128 stands for zero in the data rows.
The same things were measured in two ways. The second way is not exact.
Here are some of them measured both ways, the first way above the second, with a blank line after each pair.
[189  39 109 155 102 145 115 199 195 120 121 170]
[134 112 156 184 240 138  65  58 121]

[149  80 135 155  87 107 120 172 161 124 106 127]
[151 109  92 176 174 115  95  71 153]

[ 52 152 182 148  85  75 148 126 129 146 101  73]
[160 156  56 110  53  71 143 151 138]

[187 127 102 103 170 135 127 120 147 126 131 157]
[101  99 153  91 144 152 150 137 110]

[ 91 124 158 146  89  95 135 142 131 134 110  99]
[147 144  82 150 101  85 123 135 150]

[240  80  72  92 181  81 148 144 193 150 116 208]
[ 55 145 162  38 154  93 222 106 111]

[255  26  28 134 145  72 100 255 255 202 130 255]
[ 43 139 194  26 255  73 239   0  87]

[ 52 249 130  87 195 111 151   0   0 133 133  95]
[ 95 177 143  52   0  99 243 255 121]

[ 58 219 129 102 167 138 138  37  26 121 151 114]
[115 176 141  87  48 132 187 216 126]

[177  48 127 162  96 114 118 197 214 129 111 154]
[123 100 116 155 205 116  88  54 144]

[219   0  78 191  82 161  81 255 255 137 125 210]
[133  97 163 213 255 138  40   0  94]

[193  41 117 154  91 137 111 202 199 123 123 165]
[144 104 128 172 240 137  72  36 141]

[142 160 108 107 172 147 128  90 117 126 142 141]
[ 97 119 165  97 109 156 154 148 113]

[ 57 187 153 113 121 133 135  86  49 120 141  86]
[148 161 119 138  71 140 142 193 146]

[ 68 106 196 177  61  45 152 159 189 160  82  73]
[139 120  40 122  62  30 146 119 146]

[165  62 140 159  85 100 124 187 198 127 105 128]
[139  99  93 153 183 113 101  68 141]

[ 46 192 146 103 136 148 143  64  20 110 152  91]
[146 183 132 139  54 130 136 221 140]

[  7 254 170  75 162 137 177   0   0  89 135  54]
[146 182 111 107   0 145 163 255 174]

[224   0  81 178  93 155  82 255 255 138 124 203]
[128  86 168 196 255 124  57   0  88]

[136 160 111 108 153 148 121  95 107 128 141 129]
[111 128 142 116 113 157 137 131 124]

[192  42 116 152  95 143 114 203 192 125 123 169]
[136  93 135 184 233 138  77  39 132]

[255  55  86 119 141 114 123 204 244 139 118 225]
[103 110 131  90 230 123 138  29 111]

Here are 12 more, measured the second way only, each followed by its number:
[113  69 113 161 255 103  55   0  96] 0
[113 103 146 135 171 158 125 107 115] 1
[142 113 120 157 157 141  90  84 159] 2
[111 118 150 127 131 149 139 129 115] 3
[129  59 130 167 255 103  78  27  96] 4
[ 95  97 145  83 135 159 144 139 115] 5
[128 127 157 114 115 148 150 138 103] 6
[147 157 101 121  66 103 127 170 136] 7
[111 101 151 123 151 161 122 112 124] 8
[157 140 102 124  29 115 128 214 133] 9
[126 116 134 174 229 131  71  53 141] 10
[112 128 141 117 117 148 145 136 118] 11
Some of them follow, measured the first way. Which numbered row above is each one? Its number follows it:
[ 36 195 168 120 120 116 140  86  60 130 130  62] 9
[190  51 111 150 106 145 114 196 183 119 123 169] 10
Here are 12 more, measured the second way only, each followed by its number:
[157 139 125 138  96 137 137 144 132] 0
[ 46 147 169   0  68 121 249 190  91] 1
[143 171 128 122  55 147 132 201 137] 2
[102 108 151  83 120 156 152 146 105] 3
[156 156 102 119  51 104 131 184 130] 4
[159 160  99 120  20 100 146 210 131] 5
[116 100 140 142 255 109 115   0 108] 6
[134 177 141  98  31 148 168 213 131] 7
[152 132  70  71   0  75 191 255 146] 8
[128 179 138 110  52 148 159 213 131] 9
[149 148 138 124  84 147 130 179 142] 10
[155 147  79 120  21  78 139 176 139] 11
Some of them follow, measured the first way. Which numbered row above is each one? Its number follows it:
[ 48 176 167 125 112 112 136 102  87 134 128  79] 4
[ 53 217 138  96 152 141 142  44  18 120 153 102] 7
Here are 12 more, measured the second way only, each followed by its number:
[147 157 120 132  64 124 125 193 141] 0
[144 125  49 103  12  64 156 165 140] 1
[105 137 159 103  96 152 163 164 108] 2
[148 112  93 146 134 108 115 106 152] 3
[128 118 137 171 197 138  92  88 159] 4
[138 131 144 151 126 151 118 128 139] 5
[150 136 115 139  82 143 119 164 131] 6
[135 110  95 159 191 102 111  72 135] 7
[109 100 143 128 183 152 101  92 130] 8
[128 121 141 130 148 144 119 119 129] 9
[147 203 135 122  11 133 154 255 144] 10
[107  90 137 150 228 143  89  68 118] 11
Some of them follow, measured the first way. Which numbered row above is each one? Its number follows it:
[ 24 221 150  89 152 141 157  32   0 104 148  82] 10
[128  92 146 150  84  96 128 163 155 127 102 112] 3
Here are 12 more, measured the second way only, each followed by its number:
[151 161  95 111   0 104 143 255 146] 0
[ 86 116 141  91 152 138 165 123 121] 1
[135 176 142 110  51 146 159 208 133] 2
[137 117  49  66   0  52 197 218 146] 3
[132  95 141 202 255 135  48   7 109] 4
[132 125 134 137  90 152 130 154 135] 5
[136 117  97 165 175 118 104  76 150] 6
[103 145 172  94  97 149 159 168 109] 7
[110  58  84 123 205  71  96  22  94] 8
[152 156  94 102  26 118 137 210 144] 9
[123 194 105  61   0 137 191 255 185] 10
[112 184 131  86   7 136 186 245 137] 11
Some of them follow, measured the first way. Which numbered row above is each one? Its number follows it:
[160  77 133 153  88 113 119 174 166 127 108 132] 6
[ 60 201 137 101 144 147 142  64  26 116 155 105] 2
Here are 12 more, measured the second way only, each followed by its number:
[110 136 149 101  84 168 165 154 115] 0
[133 119 135 133 119 161 126 114 144] 1
[ 87 124 162  65  95 151 186 182 112] 2
[138 131 123 139 104 142 116 168 145] 3
[115 174 151 102  83 140 158 199 111] 4
[130 174 139 109  31 141 146 227 140] 5
[128 108 134 149 163 161 105 108 128] 6
[134  93 133 182 248 144  52  24 133] 7
[127 106 145 176 236 156  65  72 134] 8
[156 142 110 140  85 130 113 161 141] 9
[105 139 168  90  90 133 168 172  95] 10
[149 147 116 134  71 130 123 179 140] 11
Some of them follow, measured the first way. Which numbered row above is each one? Its number follows it:
[140 175 105  95 194 144 134  82 105 132 148 148] 2
[172  92 111 129 128 142 123 155 148 118 124 146] 6
Here are 12 more, measured the second way only, each followed by its number:
[133  94 138 172 238 158  59  59 126] 0
[114 130 148 106 111 157 143 136 118] 1
[146 161 120 125  29 136 135 206 133] 2
[143 123 111 142  93 149 122 153 145] 3
[102 184 154  57   0 103 205 254 125] 4
[118  97 147 118 173 152 118 100 125] 5
[138 115 132 129 125 160 128 127 153] 6
[156 158 108 147  88 141 130 177 137] 7
[140 143  71 100   1  75 168 212 125] 8
[131  98 133 200 251 147  68  38 129] 9
[135  94 151 158 194 158  78  82 129] 10
[152 182 120 115   0 148 159 255 156] 11
Some of them follow, measured the first way. Which numbered row above is each one? Its number follows it:
[198  87 103 120 147 139 121 156 171 120 123 167] 5
[ 19 199 176 125 122  87 145  81  70 142 119  40] 8
Here are 12 more, measured the second way only, each followed by its number:
[130  86 144 184 255 143  61   0  98] 0
[151 174 107 124  43 134 129 209 129] 1
[145 107 105 158 144  88 114  90 152] 2
[125 106 154 118 136 155 146 125 128] 3
[139  82 149 217 255 132  42   0 103] 4
[ 90 157 154  52   5 113 217 253 114] 5
[130  68 135 186 255 114  50   0  99] 6
[135 105 132 185 213 138  74  50 137] 7
[ 88 136 168  86  98 150 169 168 109] 8
[155 159 136 128  82 151 135 172 139] 9
[133 141 142 135 104 144 126 141 143] 10
[121  87 109 149 215  92  85  56 120] 11
Some of them follow, measured the first way. Which numbered row above is each one? Its number follows it:
[176  41 133 167  97 105 123 210 241 135 106 143] 11
[ 72 225 125  93 202 125 148  25  29 133 140 114] 5
Here are 12 more, measured the second way only, each followed by its number:
[132  93 165 197 255 143  58   0 107] 0
[151 146  80 146 117  70 127 109 138] 1
[134  74 155 191 255 142  60   0 109] 2
[164 137  77 101  26  86 153 165 143] 3
[124 109 141 168 207 146  88  68 118] 4
[145 109  59 145 149  62 130  90 135] 5
[129  72 143 190 255 132  54   3 101] 6
[156 130  90 138  93 109 123 145 143] 7
[127 112 147 150 157 161 125 107 128] 8
[ 74 106 165  69 255  86 159   0  92] 9
[107 122 153 107 110 150 159 144 122] 10
[127 195 151  89  24 116 170 234 135] 11
Some of them follow, measured the first way. Which numbered row above is each one? Its number follows it:
[ 46 225 134  98 157 138 148  38   5 116 148 108] 11
[219   3  86 175  95 151  90 249 255 138 121 200] 2
